In the rows, zero is written as 128.
One turn moves each row of this set onto another row. After a few examples, where does it send each row asked below?
Pemu: [127 163 137 147 108 110 120 145 131 108 138 140 141  88 164]
gov: [118 155 148 188 148 135 108 122 122 125 142 178 134 122 101]
sezam: [ 87 150 136 161 136 127 127 110 136 125 125 113 108 131  84]
naron: [141 147 172 138 129 138 125  98 118 132 152 164 165 122  81]
Parof: [145 147 154 115 119 126 136 123  91 167 113 136 172 127 119]
Garok: [122 149 118 137 151 122 136 151 127 105 138 158 123 123 175]
gume: [146 128 128 129 156 150 107 132 112 114 138 193 115  95 114]
tolak: [128 151 142 117 142 128 135 143 142 121 118 146 125 120 186]
kudad: [ 90 144 135 114 152 133 162 155 113 100 112 154 130 124 156]
Kesu: [128 139 118 157 144 116 136 136  76 143 144 152 167 144 106]
zas: [124 159 126  90 144 128 121 158 113 121 112 105 107 129 103]
tisa: [114 155 119 134 121 116 113 152 116 107 137  96 118 121  83]
Saza: [ 99 150 101 121 168 125 126 135 103 107 131 140  94 121  93]
momen: [149 142 157 103 161 147 129 111 107 130 141 175 153 130  95]
Dilit: [ 97 146 143 101 146 139 160 151 116 104 107 150 131 120 156]
kam: [108 156 122 118 157 131 126 152 119 117 119 107 103 157  97]
vubos: [132 131 165 140 156 163 124 109 146 144 119 171 121 134 126]
Fab: [139 139 153 121 171 148 134 109 109 130 147 179 153 146  92]
kamaz: [142 142 156 139 128 135 121 106 108 121 160 167 164 115  75]
fuge: [ 92 155 149 148  95 118 145 143 116  91 127 135 151  91 130]
nuzu: [113 155 130 113 116 120 109 124 113 121 124 118 112  76  86]
pulob: [131 111 142 143 129 139 149 114 113 154 132 134 162 161 117]
vel: [ 87 150 155 154  99 119 149 140 126  97 124 130 151 105 131]
Vigu: [144 163 170 137 123 139 100 117 121 144 121 168 138  84 113]
guni: [115 160 146 171 115 113 129 137 145 113 133 137 142 118 161]
teve: [106 160 147  98 154 140 130 116 128 143  97 117 101 122 108]
supo: [114 159 143 127 115 124 115 141 133 125 121  82 117 131  89]
votep: [153 112 120 113 120 129 131 132  82 137 143 148 159 113 113]

gume moves to gov
tolak moves to Pemu
naron moves to momen
Where do these go?
votep moves to Kesu
supo moves to zas
teve moves to nuzu
kudad moves to vel

One turn moves each row of this set onto another row. After a few examples, where does it send each row asked below?
nule: [138 127 112 126  99 116 123 138 122  66 138 122 164 127  92 129 137 137
 145 115 133 136 156 110 141 153 132 158 117 119 138 177 139  99]
Vago: [127 120  76 133  63 126 129 138 102 114 154 109 174 102  95 131 115 160
 161 144 163 124 111 106 129 138  99 127 104 114  92 178 119 106]
fulu: [103 151  65 109 106 135 155 172 140 142 163 123 169 106 117  86 119 138
 162 182 120 135 102 118  80 148 130  96 129 130 107 135 117 130]
moko: [150 119 113 110 101 115 119 134 118  70 137 123 156 124  95 142 110 137
 119 113 129 132 153 128 142 147 137 148 122 125 133 183 135  93]
gipeb: [129 148 118 121 127 121 104 139 154  78 127 120 124 118  93 128 131 169
 122 126 130 147 136 139 123 161 176 198 142 153 143 146 103 127]
Pato: [151 130 120 103 112 109 119 127 127  69 139 126 148 134  95 143 127 146
 127 113 145 135 139 118 145 154 139 155 116 128 135 172 146  97]
lusud: [119 127  77 135  82 114 161 153  97 122 143 132 189 105  99 131 122 140
 153 151 155 130 114  98 124 132 113 114 110 120 104 155 134 103]
Mesok: [131 147 118 112 136 123 111 149 158  84 144 110 131 115  97 109 134 174
 111 128 113 143 123 150 115 174 183 185 148 148 131 146 106 141]
bib: [120 111  86  86 112  95  97 151 168 146 165 109 136 126  89 106  83 166
 129 105 135 113 107 111  68 114 153 144 140 170 134 179  98 103]
litul: [116 117  68 131  68 123 148 150 108 109 160 130 177 110 109 146 135 143
 158 143 157 131 116  93 123 135 105 125 114 116 113 161 131  96]
pima: [117  82  95 113 119 136 102 130 179 152 156  95 159  87  69  90 100 179
 137 134 136 115 116 120  77 143 146 121 143 138 124 198 118 139]
Bofak: [126 122  73 133  72 123 142 133 100 132 147 116 180 114  90 128 114 147
 160 138 133 128 118 100 129 134  88 119 106 119 107 165 139 109]
duvog: [125 159 119 124 116 122 103 149 158  87 139 105 135 118  92 107 130 181
  98 127 123 128 130 140 115 166 169 195 158 138 125 146 100 132]
febit: [ 91 150  63 128  87 144 163 152 144 150 175 125 170  97 112  93 117 141
 154 186 125 146 100 120  95 128 129 116 142 142 106 132 118 127]
pimen: [102  96 114 112 126 102 112 142 129 158 181 110 145 117  64  93  91 147
 170 119 135 107 136 122 112 134 153 124 131 148 123 195  94 112]
lavol: [116 126  75 139  75 124 132 132  90 112 144 131 189 106  89 123 128 145
 162 149 155 132 110 101 131 144 101 124 108 121 103 162 114 106]
buki: [107 149  72 109  91 141 145 166 134 151 172 109 160 106 113  87 102 137
 163 178 117 140 107 135  83 134 129  93 138 142  91 150 117 125]
Vufit: [ 96 149  94  99 120 149 130 140 158 141 141 123 114 104 110 125 125 173
 136 179 138 146  71 135  85 150 169 155 137 154 116 121  91 155]
zino: [100 151  89  92 129 146 119 131 166 147 142 115  99 110 100 141 104 169
 145 173 143 134  86 144  78 160 154 142 134 155 121 122  97 149]
sezi: [108  87 119 111 117  97 105 131 130 161 182 119 162 115  73  86  94 147
 167 118 139 106 130 122 110 146 152 137 140 148 126 184  98 103]
Difop: [136  87  79 108 136 123 105 140 163 150 156 131 163 102 100 102  82 134
 162 101 174 114 105 126  87 135 130 123 115 143 129 164  92 122]
noko: [132 150 115 120 121 126 111 144 145  82 137 128 133 116  85 132 131 164
  96 124 132 122 134 148 119 158 179 192 154 150 130 136 108 131]
nuzez: [103 153  62 121  88 155 147 163 148 154 158 121 156 103 120  99 128 146
 169 184 130 143  93 109  80 129 129 124 129 140 106 129 118 144]
gav: [ 99 156  91  92 121 142 129 137 179 134 132 125 110 104 111 128 113 174
 125 182 147 134  81 125  83 155 162 150 140 147 129 118 104 145]
nuf: [132 141 117 125 118 104 120 129 127  68 152 129 168 120  94 140 134 142
 120 109 123 135 163 113 127 142 128 155 122 135 134 171 143  99]
sut: [128 141 116 112 140 122 100 154 153  81 143 111 127 114  93 129 121 189
 112 130 123 128 135 153 118 160 179 192 137 142 130 158  99 137]
suma: [123 104  85 133  94 145  97 125 158 145 170  99 139 131  64 118  91 141
 134 105 162 124 108 138 103 134 152 149 138 135 135 208  85 118]
zil: [ 90 157  97 102 128 149 127 138 171 142 147 128 116 105 110 117 111 174
 130 177 140 138  88 157  83 143 171 155 133 162 124 134 103 159]
Tofo: [126 134 117 125 120 121 114 145 155  88 134  99 122 107  91 102 125 186
 111 125 125 126 132 163 108 179 168 184 153 146 123 156  92 134]
zemer: [104  80  97 106 119 132 106 132 181 144 153  96 173  97  74  90  97 178
 141 138 147 119 101 119  66 135 146 131 142 129 127 194 110 123]
Kape: [119  99  90 116  92 141  89 121 162 144 179 106 147 132  71 123  94 135
 135 101 154 116 103 129  95 145 153 160 138 130 140 194  83 115]
taf: [113 126 119 123 124 133 116 141 159  74 131 121 129 103  98 125 135 172
 104 132 137 137 132 148 117 158 170 195 163 143 131 137  98 128]
Tilol: [145 145 127 107 112 103 114 125 133  77 148 122 144 126 102 136 113 139
 123 107 140 123 154 128 126 150 132 138 105 136 132 189 143  99]
Losek: [ 94 155 103 102 123 148 121 154 171 133 144 122 113 110 114 119 131 169
 141 181 129 150 102 137  81 151 182 164 152 158 129 126 105 148]
falab: [133 148 128 105 104 111 107 135 116  76 147 133 151 141 100 142 129 128
 124 112 147 131 151 121 133 150 139 146 122 128 130 176 137  94]
Zot: [143 138 119 132 110 114 127 136 108  80 146 131 175 126  86 148 134 135
 121 118 139 123 155 121 135 154 140 152 120 120 130 171 143 101]
dugi: [ 89 159  93 101 141 144 132 154 175 138 160 126 115 109 113 136 121 166
 144 173 137 135 101 131  84 146 162 160 145 148 125 105 105 146]
fof: [ 96 138  66 114  87 144 159 174 137 165 163 119 152 114 124  97 117 149
 164 168 133 130  91 134  81 137 125 107 129 136 101 138 124 137]
Lagul: [ 95 157  60 118  97 145 165 169 147 148 156 122 170 100 105 105 113 143
 145 178 133 139  89 118  85 131 139 111 130 131  99 125 124 145]
zepu: [121 126  76 126  67 124 149 144 109 114 143 130 176 110 106 115 129 136
 174 154 143 133 119  87 124 123 102 119 107 128 111 157 140 103]
Buk: [ 88 159  96  93 124 144 131 156 170 131 146 122 119 109  94 131 121 173
 122 176 133 127  94 137  84 148 181 159 152 148 119 113 115 152]
tilor: [135 125  79 137  70 126 146 138 100 106 148 117 186 119  93 111 130 151
 158 141 143 131 111 101 135 130  98 131 113 118  99 167 130 104]
feter: [134  81  73 107 127 132 108 142 158 147 151 128 140  91  91 108  81 133
 159 102 168 111 108 123  97 133 137 115 114 148 123 168  86 133]
kub: [106 150  78 106  97 147 157 165 131 151 168 122 159 121 121 100 126 134
 167 178 124 139  91 117  82 125 125 102 126 134  97 140 123 130]
lom: [134 109  84  94 115  99  97 157 163 154 162 109 122 127  92 115  89 176
 130 107 150 112 117 116  77 118 152 133 143 174 134 187 110 108]

pimen moves to feter
dugi moves to taf
duvog moves to falab
Where do these go?
Pato moves to tilor
Losek moves to gipeb
moko moves to Bofak
Tilol moves to Vago
Zot moves to lusud
Kape moves to sezi

One turn moves each row of this set onto another row. After a few examples, where does it send each row asked below?
Num: [130 128 141 129 155 179 146  98 142 116 140 126 112  92]
lan: [133 126 136 155 141 109  81 113 121 119 120 100 101 132]
movu: [123 162 138 164 108 103 134 135 138 151 103 139 122 137]
guloz: [126 144 153 117 109 162 133  84 153 113 126 122 119 141]
Zad: [130 115 138 118 112  89 126 143 109 129  98 152 123 113]
nelid: [131 115  86 117 112 120 113  83 137 104 127 115 127 105]
Rup: [131 124  93 172 113 149 146 142 142 123 111 101  98 113]
Ladi: [134 114 131 132 150 139  88 133 171 128 136 131 135 122]
gele: [131 133 183 145 138  92 128 104 140 123 130 131 134 102]
godiz: [151 121 117 113 135 112 175  93 144 124 114  95 151 129]
rinu: [146 137  77 149 104 117 142 108 134 139 127 138  92 114]
Nidak: [108 118 134 118 151 133 128 117 181 155 130 102 127 113]
torig: [138 113 158 124 126 134 107  94 149 144 157 100 107 123]
Dek: [144 160 119 113 106 117 163  84 112 118 135 125 145 140]
pomo: [150 116 105 158 124 139 110 149 131 131 108 125  87 105]
dipu: [112 148 106 161 126 143 172 115  97 143 124 125 135 129]
dere: [118 134 149 130 132 136 168  79 128 137 152 126 154 132]
lis: [134 127 125 111 108 115 144 135  98 115 102 126 112  76]
ser: [120 157 111 155 103 136 143 131 134 135 128 168 137 101]
nida: [110 128 115 135 112 115 130 102 168 173 130 106 120 119]
debi: [124 148 114 173 133 103 147 112 117 161 135  89 131 111]
Peb: [ 97 127 149 160 120 129 132 153 119  91 144 119 126 126]
fareb: [146 130 157 145 136 144 156 138 110  79 129 133 107 102]
Gez: [136 122  94 143 111 112 142  66 130 118 141 140 127 133]
rim: [145 149 125 132 111  97 180 116  98 103 121 113 128 126]
zogu: [129 138 147 108 163 150 124 152 129 141 125 131 131 135]
Lut: [156 134 156 127 160 135 152  97 126 142 122 102 138  81]
tulat: [125 158 156 143 133  84 131 137 137 126 115 155 130  99]
lubim: [144  96 137 123 160 117 122 139  99 116 124 146 117 110]
Zolip: [149 116 158 150 145 133 117 110 113 117 147 104  85 136]
rito: [157  97 107 118 148 149 136 110 112 103 151 112 134 119]
gorig: [136 154  98 154 144 137 166 120 167 106 123 107 142 134]
riri: [110 153 129 127 107 129 129 160 140 107 117 118  94  93]
gif: [140 147 160 152 151 124 105 124 116 114 106 128 146 147]
fal: [135 129 110 166 113 114 164 148 132 143 147  92 116  95]
rige: [148 107 142 143 133 161 118 120  95  91 149 123 127 123]
bup: [136 129 152 176 106  88 144 146 130 120 126 109 126  96]
Fifun: [163 114 141 108 144 127 143 112 172 138 118 107 143  99]
betid: [128 129  77 116 109 143 155 141 144 111 132 104 114 124]
Bovi: [116 149 107 121 117 117 118 106 167 114 139 108 164 125]

godiz moves to bup
pomo moves to rito
Where do these go?
fareb moves to dere
ser moves to zogu
tulat moves to Nidak
riri moves to Num
fal moves to Zolip
lis moves to Lut

One turn moves each row of this set onto another row. After a few examples, where does it send each row asked below?
rubur: [135 143 105 139 148 112 154 117 164 123 121 115 125  86 122 105 100  79]
seleg: [149 163 121 117  96 131 130 137 152 146 145 106 108  80 203 112 108 140]
dis: [128 170 112 152 142 117 127 124 159  95 148 117 107  99 130  97 105 105]
kegiv: [117 172 102 151 151 149 141  98 144 131 145 122 121 121 196 127 102 144]
vebub: [125 115 128 134  91 132  75 113 128 168 126 141 127 113 147 101 103 119]
figik: [ 86 160 124 128 136 119 150 120 106 166 103 130  98  94 169 115 118 141]
bokib: [131 115  98 109  90 104 121 125 153 153 127  99 108  70 188 118 111 123]
Vuse: [ 93 125  78 145 147 111 138  84 147 145 124 119 120 109 185 131  99 121]
Funa: [106 136 121 120 148 142 139 124 112 177 100 115 129  89 161 149 135 142]
lam: [138 127 130 138  85 156 102 112 115 167 116 145 123 113 139  84 101 125]
vin: [117 130  73 151 136 166 154  81 126 127 117 109 122 108 163 120 115 145]
lisef: [ 87 153 121 132 137 137 111 126 106 144 121 114 104  99 163 136 141 163]
teno: [117 101 116 114 149  99 132 118 157 121 139 138  96 140 137 101 100 109]
tenev: [148 134 135 117 161 142 130 134 157 112 158 133 112 152 143 111 112 132]
navet: [133 169 128 127 107 112 114 142 129 141 149 112  67 146 148 111 104 118]
Zuna: [146 137 142 133  99 151  88 121 131 177 132 147 139 117 155 104  97 121]
keva: [150 130  95 119  81 152 136 125 133 136 121  91 104  71 173 102 123 148]
Rane: [161 130 110 123 113 160 110 142 124 143 132  87 103 137 123 141 134 124]
lebul: [148 140 100 147 151 143 124 122 157  99 134  99 132  91 113 120 125 106]
sefuz: [149  98 108 117 147 154 159 119 140 118 122 127 109 137 116  98 115 123]
Mev: [146 121 110 109 114 113 148 132 132 179 108 107  94 129 134 124 101  83]

vin moves to Vuse
Mev moves to navet
Funa moves to figik
Where do these go?
dis moves to lebul
keva moves to bokib
lam moves to vebub
sefuz moves to teno

One turn moves each row of this set onto another row. After a few examples, where does it send each row asked below?
sar: [112 128 124 109 145 109 151 159 122 119 161 136]
pofa: [132 118 171 135 136 135 127 113 147 149 140 145]
Veg: [ 82 108 100 110 105 123 121 150 139 125 129 152]
fek: [139 102 118 179 109 130 135 108 129 131 117 146]
kul: [157  87 140 155 137 142 119 118 137 137 125 150]
bezut: [115 124 121 130 117 147 108 129 150  87 182 132]
fevad: [ 95 136 116 121 110 118 131 124 119 110 173 181]
Lutib: [123 137 110 185 104 142 134 133 132 146 132 166]
bese: [115  99  92 116 136 105 131 142 131 157 194 145]
gakev: [126 115  49 132 119 133 124 127 122 125 168 146]
por: [131 141  63 122 134 117 118 106 167 149 159 152]
Zita: [111 118 112 103 130 112 111 134 168 164 149 115]
gavat: [112 131  88 144 136 108 132 132 164 109 195 161]
Pafi: [134  90 122 167 123 152 147  86 155 135 144 141]
tegon: [154 120 129 160 139 140 131  84 150 149 178 145]
binun: [140  83 104 160 134 160 145 124 153 152 128 158]
Nune: [127 106 105  90 154 109 131 111 152 118 155 127]
sab: [130 167 100 126 115 154 114 106 130 114 170 149]
mevul: [131 113  96 158 139 126 154 131 142 181 125 152]
Gane: [102 147 121 119 104 149 120 155 125 139 144 120]

fevad moves to sar
binun moves to Pafi
bezut moves to Veg
Where do these go?
mevul moves to tegon
Zita moves to por

